In the rows, 128 means zero.
A single turn carries every row of the set below to another of its rows. Some are shown first; where does it send the rows asked next?
sig: [147 137 126 133 129  94 145 132 137 142 148 144 124 160 140 169 117 138
 119 121 111 132 117 119 126 125]
rig: [140 109 156  90 136 106 152 143 116 137 136 113 134 135 117 149 116 163
 116 116 103 119 139 157 139 125]
romob: [154 131 131 105 133  90 171 134  96 132 132 105 103 119 158 124 128 142
 155  98 102 140 125 110 108 115]
fen: [128 131 163 149 147  99 170 131 113 121  95 125 113 146 133 121 127 135
 106 116 128 152 139 103 139 135]
gesid: [144 123 163 139 127  78 150 123 130 139  93 107 140 151 135 141 128 154
 141 118 117 137 147 100 123 117]
bot: [150 122 143 155 142 110 141 134 127 131 143 145 126 142 133 166 112 150
 109 121 125 117 134 125 127 127]
Koge: [137 102 147  86 147 100 155 143 135 131 147 104 137 129 125 160 129 156
 120  90 106 119 140 132 129 120]
dumuz: [130 129 140 117 126  88 158 169  94 150 117 110  93 145 122 164 120 152
 132 118 137 139 132  94 118 125]
mup: [138 150 132 121 122  86 172 133 121 129 105 112 112 158 144 131 127 134
 125 121 138 145 150  85 143 136]
Vizum: [141 102 148  95 135 105 154 127 114 108  96 125  82 126 147 157 121 138
 156  91 109 129 124 106 139 119]
Pep: [129 122 136  75 157 115 168 149 109 126 137 132 124 136 123 154 119 156
 104 111 133 137 122 119 136 139]
zegak: [143 119 144 118 107  80 160 168 112 129 117 112 100 122 151 128 121 153
 134 140 107 130 119 126 149 118]
kabu: [145 127 127 149 154 123 157 131 131 132 146 141 120 148 139 148 125 148
 107  96 125 119 113 111 115 128]
Dede: [138 115 143  87 148 126 170 142 101 132 133 123 124 136 120 130 118 162
 102 113 121 124 129 149 141 133]
vusam: [118 125 155 110 159 107 167 124 101 114  97 118  75 139 137 153 114 157
 154 108 103 123 130 122 141 137]
led: [120 123 142 143 167 100 189 145  95 130 130  99  91 120 141 123 132 156
 121 112 116 128 134 119 129 125]
Fak: [133 122 125  66 150  98 169 141 129 129 150 113 130 137 135 158 128 153
 121 100 117 131 129 116 134 129]
nimev: [124  93 144 110 153  91 170 109 115 122  99 112  95 134 145 161 124 151
 154 121 106 125 137 122 155 107]
leni: [158 125 118 143 133 113 159 120 135 132 157 128 120 143 151 140 125 137
 114 103 110 112 133 130 130 118]
vifal: [150 126 155 138 114 102 166 129 125 130  92 109 122 148 142  98 132 146
 125 113 111 131 132 118 138 122]
pov: [126 106 129  98 141 110 174 117 101 138  94 112  80 157 130 160 124 148
 151 102 126 125 131 107 139 114]
ritig: [156 145 116 134 129 113 158 127 125 138 146 138 122 157 150 140 114 158
 122 130 118 112 119 129 130 131]
fuled: [129  97 145 112 128 113 162 142 119 118  91 106  77 138 137 149 123 159
 143 110 120 102 133 119 159 122]
Bugo: [147 135 148 132 140  93 164 125 130 115 111 102 124 135 151 128 134 142
 137  88 124 132 156  80 118 130]
feren: [137  81 151 137 146  84 163 140 106 144 116 111 120 118 132 153 134 149
 127 114 127 141 130 107 120  91]

romob turns into feren
Pep turns into Fak
Where do these go?
Vizum turns into nimev
ritig turns into kabu
gesid turns into vifal

